Z: 3 groups of rows, each row roughly a mix of its group's hidden directions
Z (106 x 10)
[[-18 -23  14  14  11  -1 -19   7   5 -14]
 [ -2 -21   9   1  -2  -9  23  10 -20 -19]
 [ 10  24 -13  11   0 -11   6   8 -21 -19]
 [  2  -7  20 -21 -30  -7   7   5   0   7]
 [  7  10   1   3  17  28  20 -13  13  -6]
 [-12 -16  14 -18 -30  -6   2  -5  -4  -9]
 [-21   2   0  27 -16  -6  -5   6   3 -21]
 [-25 -10  -1   0  17  25 -15  -5   5  -7]
 [ 29  10 -23  -6  14  -9   4  -5 -12  -6]
 [-17  -2 -13   3   6  32 -15  -1  -6 -14]
 [  7  -7   7  22 -30 -14   1 -11   0 -11]
 [  0   8   4  -1 -12 -37  -7   9  14   6]
 [ -1  17  -9  -5  12   5  35 -11   7   0]
 [ 12 -24   4   9 -16  -8  13  -8 -17  18]
 [-14  -3  -8 -30  13 -12 -15  -6  13  -9]
 [-16  14   3  -4   2  29   5  23  -3   8]
 [ 20  11  16  -8 -17 -16  21  -5   9   0]
 [  9 -17 -20  18  11 -18   9   3  -5  18]
 [ -7  27 -17  -4  -6  11  -5  -7   1  26]
 [ -1  -6 -10 -21   4 -14 -21 -20  -3 -18]
 [-22   8 -12  23  16   3 -13 -17  -2  -6]
 [ -1 -15 -16 -13  -5  25  -5  25   3  -3]
 [ -4 -11   8 -12  19  11   8  24  18 -14]
 [-17   6  -5 -22  18  -5  -5  -4  26 -11]
 [ 26  -3  -2   1 -20   0  21   1 -22   3]
 [  4  -7  15  -1 -10  -9   6  15  13  33]
 [ 20   6  -3  31   3  -4  -3  22  -3  -2]
 [ 19 -30  -4  11  -8  -2 -22  -3   5   2]
 [  6  29  15   4   1 -14  18   0  -9  16]
 [ 20 -12  -5 -19 -22 -13  11  -6 -15  -6]
 [ 32  15  -2   2  10   6  11  -3 -18  12]
 [ -3  -8   4  -3  -4  27 -11  27   9  15]
 [ 17  11  31  -1 -12  -2   2  15   3  16]
 [ -1  -5  10 -19  -5 -17  -7  -9 -26  19]
 [  3  18   4   7  29   2 -18  11   4  16]
 [  8  11 -15  21  15  11 -25   9   2  11]
 [-19  -2   8  -1   6  -5 -38   2  -8  -4]
 [  8  19   3 -13 -31 -12  -1  -6   2 -15]
 [ 12  17   4  29  15  -5   2  -4 -16  10]
 [-10 -12  -7 -14  -8   3  -9 -18   1 -32]
 [  9   1  12 -16 -21 -11 -13 -21   9 -16]
 [  5  13  -1  -8  30   6  -9  10  -4  24]
 [-28 -10  27   9   0  -1 -11  -2   0  13]
 [ -6  17  -6  -8  31   1 -11  18  -4  13]
 [ 19  17   1  21   1  -4   6  15 -20  14]
 [  0  -2   5 -16  18  -3 -14   9   5  33]
 [  8  24  16  -3  -5 -20   6 -23  -6   0]
 [ 20  17   9   7  -7  -2  14   1   6  29]
 [  9  19   6  -4  10 -14   9  18  13  25]
 [  5  -9 -29   3  22  10   7   1  -5 -19]
 [  4   8   0   7  17  13 -23   6  27  11]
 [ 24   5  -5 -16  14   5   4   3 -22  20]
 [ 23  -2  -2 -13 -25 -13  18  -9 -10   2]
 [  4  15  25  10   1  14   5   9 -22  16]
 [ 10  -6  16  -7 -28 -19 -18  -2  -8   1]
 [-12  22  24  -8   3   8  21  10 -13   0]
 [ -1 -23  14  23 -18  -9   9 -13  -3   6]
 [ 16  11  13  30  10 -12  -4  -4   7  16]
 [ -3  -8  -1   2   3   8  -1  25  12 -33]
 [  9  -5  16  -3   7 -21  19  18  12  18]
 [ -8 -18   0 -19   0   8  -3 -25  17 -15]
 [-16 -12  15 -13  12 -20   2 -15 -13 -16]
 [ 27  -9  12   8  -3 -16  24  -2   8  -6]
 [-23  -2  -5  -1   5 -11 -13 -25 -20 -11]
 [ 13  -5 -15 -33   0   7   2  16  -7  -8]
 [-17 -26 -21   2  18  13  -3  -5  -3  -6]
 [-12  19  -4  19   8 -11 -18 -23  -4  -8]
 [-21  -5 -30  -8   0  15   1   8   6 -15]
 [-13  -5 -20   6  12  25 -20  -4   6 -10]
 [  1  -9  -9 -12 -10   5 -25 -24  12  14]
 [ -4  -7   5  -6  -6 -12  13 -11 -14 -35]
 [-10   8 -26  10  10   4  13 -25 -12  -2]
 [ -5 -22  11 -10  -5  18 -17  -5   2 -25]
 [ 12  -9   2  -6  16  30   5  -6 -12  18]
 [-14  22   3 -15   2  -6  24 -21  -3   6]
 [ -8 -14 -14  -5 -11   9 -14 -21 -10 -24]
 [ -8   5 -12   8 -14 -16  -6  -2 -10 -33]
 [  4 -19   6  -2 -35   3 -13  11   1  -4]
 [ 21  -3   0  -5 -19 -28  -5  -2 -16   7]
 [ 26   1  14   6  -9 -12  -8  14  16  18]
 [  8  20 -30   8  -5  -2  -3 -19  -9  -6]
 [ 15  11  -3  21   7 -27   8  -5  -4 -17]
 [-17  24  11  18  -7   2  -1 -13   9  20]
 [ -7 -21   7 -18  -3  19 -17   4  17 -11]
 [  2  23   8   6 -15 -11  20 -23   7   4]
 [ -2 -24   6  -3  -1 -15  25   8 -15 -13]
 [ -3   0 -32  18  14 -10  -1 -16  -5  -5]
 [ 11  -2   9  10   3  21 -28   6  13  14]
 [-16  12 -12   0  -9 -19   5  22  -4 -22]
 [  4  10  11  18  -5 -12   4  23   3  26]
 [ 21 -10  10  -3 -21 -20 -10 -19  -1   6]
 [-23   7   5   4  22  11  -6   2  27   2]
 [  8 -25   6   1 -23  -7 -12 -22  -6  -2]
 [ -5  13  11  14  34   2  -2   6  10  13]
 [  4 -31  -6   7   6  15  -7  24   3  -6]
 [ -2 -16   5  20 -33  -4   2  -2  -9 -10]
 [ -3   3   2 -21   1 -11  14  22  16  21]
 [ 23   4   3  12 -28 -11   4  13 -14   7]
 [ 14  -5  -7 -17 -14   7  30  -6  -5 -14]
 [ 16 -10 -18   0  -3   1 -29  13  -7 -15]
 [ -1   6 -12  12  -9   7  12  -3 -17 -33]
 [-15   0   9  -5  -2 -20  -7   1  35   5]
 [ -8  12   2  23   3 -10   1 -19  15 -24]
 [-18 -20 -21 -12  11   9  -9  -8  15  -9]
 [-22  13  11 -14   6  12  19  10  -5 -19]
 [-17   1 -10 -28   5 -20 -10   7  10 -11]]

one row of each group, then the others: which group is each in?
[-14 -11  26 -16 -17 -12 -15   2  -3  -6] | <72>
[ 11 -20  16 -19 -11 -22   1  -9  14   3] | <109>
[-5  6  4 19 18 33  7  3  2  7] | <113>

[ 13   0 -12   7  -6   4  -3  -2 -38 -13] | <113>
[ -9  -1  18  13 -21  -8  22 -19   6   6] | <72>
[ -5   5 -34  15  11  -8   1 -15  -8   9] | <109>
[ -5  -8  -5 -31  20  19   3  -9   9   2] | <113>
[-15 -23   4  -4 -17   8   6  22  -9  15] | <113>
[ 12 -18   6  -2 -30 -21  -3 -13  -1  -1] | <113>
[ -8  26  -8  14  12   7  16  15   2 -17] | <113>
[  3  -9  -7 -21 -15 -28 -11 -11  -2 -14] | <113>
[ 31  10 -17   3  15  -3 -12   8  -8   8] | <72>
